Each path below is one point turned by a fixed rotation once a step. After each direction that follows a path, write how fast that rotation turns it, in degrees per step (0 if it stays still).
Each turn is a multiple of 5 degrees from 10 to 175, or 0.
Each row of a path follows its step; steps can be skipped.
path 1
step 0: [-18   0   8 -13  -9  -1   0 -14   5   6   8   1 -14  21   5  19 -11 -11
  17  10 -23   3   7 -15   1  -4   2 -19  11  -2  14  -7  18  -6  -6 -11
 -22  25   1   3   3  -5  -1  -2  13   3   1  -9  -9   3 -23   0  -7  15
 -12  25  22   5 -11 -25  -3   2   9   0  11  -9 -25 -14   3 -10  20 -11
 -11]
step 2: [-31  23 -23 -13  15 -12  10 -15  14  20  -1 -14  -5  -5   8  20  -5   2
  -2 -10   3   0  21  -5 -19   6   0  -9  23  -3   5   5 -17 -10 -19   6
   5 -21  11  17  -4  10   7   5  12   7   1  -3   5 -10  -4  -9  -4  13
 -10  -1   0   2  22 -19  11  -1   4   3   3   3   8 -17   4   5  16 -25
   9]
step 11: [-13  12 -14  15   3 -29  11  -1  -2  -6 -12 -11  -2  12   2  21   6  25
  -1  26  -3   2  10  11  -8  11  -1 -18  14   4  -7   0  -3   2 -27 -12
 -10 -10   0  13   6  22   1  -8  -9   7   0 -24   0   4 -21   9   4  11
  -8  18   7  19   8  -3  17   4   4   0  16   4  -3  -2  22 -14   3  -6
  19]
step 12: [ -1 -10  -5   0  -4   1 -15 -22   5   5  14   1   8  28   6  30  14  -5
  17   7   6  -9  23 -10   3   7  -6   2   6  -5  15  -8   6   1 -18   5
  -2   0  12  14  -3  -8  14 -10  12  -3   0  -2 -18  42 -19 -10  10   2
   7   1  14   8  17 -23  11   7   1   0  17   5 -11  -5  12  -5 -11 -16
  -2]
step 17: [  9  11 -22  21  15   3  15  -5   2  10  14   1  -9  10  -8  24   5   7
  26  10   2   4   5   5 -12 -24  -6 -14   0  -9  -4  -5   3  10  -9  10
  -5   6  25  -7   7   6  10 -23  21  -3   8 -13 -15  11 -16  -3   0  17
   7 -11  -1  16  10 -17   5  21 -19   2   9   0 -22   3  19 -10  -6 -13
   2]
step 19: [  1   5 -23  13   7 -15   5 -22  -4  -9  -6   4   2   8  29  20  -2  15
   5  10  21   5   1   1  -6  29  -5   2   4  -1  27  -6   7  -3  -1  -2
   8  -9   3  15   4  19   9  -9  13 -12 -17   3  -8  11 -14  -6 -32   7
 -20   6  13  10  -5   0 -13  -5 -12  -5  -2  -5   5  -8  21  -4  17   7
  14]
step 20: [ 10  12  -5  -9 -10  -1  17  -9  -1   5  -1  -3   1  24   7  10   2  -2
  -5  10   0   7  22  -7  12   9 -18  -8  36  -6  11  -5 -15  -9 -15   9
  -4  -8   4   6 -17  12  12 -18  15  -4  16  -6   6  -2  -9   3  19   3
  -6  16   0   0   1 -10  13   0 -11   9   0 -17 -25 -23  31   7   8  -8
  20]
step 22: [-17  -8  -9  14  -1  -1  20 -14  -9   0   8  -2 -12  10  17  -2  -7   2
   9 -18  -1   7   5  -3   7  -9  -1 -13   1  -3   5 -17   0  17   1   2
  -9  -6  18   5   7  19   7  -1  29  19  -3   3  -6  -3 -10  -7 -13  20
  17  -7   6  23  -1 -24  12  16 -19 -12   9   7  -3 -18  -2 -28  22  -7
  15]
step 26: [  7  13   2  -4  -3   1  18   9  -2   1   6   2  -5  18  19  -3 -14  10
  15   2  -2  -2  22   1  12 -10  12   8  -5  13   5 -14   8  11  -4 -20
   1  -7  12  -7  -1  15  11 -16  32   2  14  -7 -16 -11  -5 -11   0  26
 -19   1  22   9   7  10  -4   4 -22  10  -1   8 -20 -22  18 -17  13 -14
  -1]
step 30: [ -6 -15  -5  -2  -4  -9   5   2  10 -22  25  -1  -9  13  -4   8   0   7
   3   3  -8 -11  16  -4  -8  -8   8   1  -5  -4   2 -12  -2   8  -3   6
   1   8   1  12 -20   5  28 -15  27  16  -9   5   1  13 -24  -6   0  23
 -23 -10  19   7  11  -6 -11  15 -13  -9 -22  -5 -10 -13   5 -10  -7 -28
  16]
[ 0  0  1  3  1  6  3  3  2  0  4  5 -3  3 -1 -3 -5  0  2 -3 -3  3  2 -3
 -1 -3  0 -2 -2  2  4  1  2  1  1 -5 -3  0  0 -1  0 -5  4  5  3 -2  2 -2
  0  2  3  0 -3  4  0 -2 -1  2 -1  2 -3 11  2 -2 -3 -2 -2  1 -3 -4 -3 -4
 -2] -> 85
[ 5  2 -2  3 -2  1 -2  0  3  0  1 -5 -1  1 -2  5  2 -4 -1  7  1  2 -3 -6
  3 -1 -4 -1 -1 -2  1  2  2  0  5  2 -2  2 -1  2  1 -4 -3  4  3  3  7  0
 -3  1  1 -5  0  0  2  6 -4 -6  0 -2  2  0  2 -1 -1 -1 -3  0  4  1 -2  3
  0] -> 90
[-3 -3 -8  2  2  1 -5 -9 -2  2  3  4  1 -1 -3  0  0  3 -3 -3  4 -3 -5 -4
 -1 -2 -2  2  2  1  2 -1  1 -1  0  2 -1  0 -6  1  0 -1 -2 -1  3 -3 -1  3
  0 -1  3 -2 -1 -5 -2 -3 -5 -3  4  3  0  3  0 -2 -1  5 -2  3  2  2  4 -3
  0] -> 70
[ 1  2  3  2  2  4  1 -5 -3  3  2 -1 -4  3 -4 -2  3  3  6  2  4 -6 -6  3
  4 -3  4  4 -2  1 -1 -1  1  2 -1  2 -2  3 -2 -2  1 -1 -1  5  4  3 -3  0
  2 -4 -2 -4  0  0  2 -2  4  1 -3 -3 -1 -3 -1  2  3 -2  1 -5  1 -2 -3 -3
 -4] -> 80
[ 0 -4  1  1 -5  2  1 -3  4 -4 -1  1  5  1  1 -6  3  0  2 -3 -1  0  1 -2
  5  1  0  0  4  4 -3  2 -1  6  1  2  0 -3 -2  6  3 -3  0 -2  2  5  7  5
  1 -1 -2  0  5  0  2 -1  4  2  5  3  0  2 -2  4 -1 -3  2 -1 -1 -2  4 -1
  0] -> 175
[ 1  6 -1  3  0  0  0  1  0  0  1  2 -2 -2 -2  2  0  1  4 -2 -4  6  1  3
  1 -1 -2 -2  2  3  1 -2 -1 -4 -1  3 -1  2 -1 -4 -2  0  2 -3 -5  1  1  3
  1 -1 -6  1 -1  1  2 -5 -8 -7  2 -1  0  2 -1  6  0 -4  5 -2 -1  5  2  0
 -4] -> 100
[ 1  1 -5  4  2 -1  1  4  3  1 -3  5  2 -1  0  4  3 -2  1 -1 -3 -3  1 -2
  2 -1  2 -3  5  4  2  1  3 -1 -1  2  3 -3 -3 -3  8 -4  0  1 -3  3 -3 -5
  2  3  2  0  3 -4 -3  2  2  1  0 -3 -2 -1  4  1  7  1  2 -3 -2  0 -5 -2
  2] -> 10
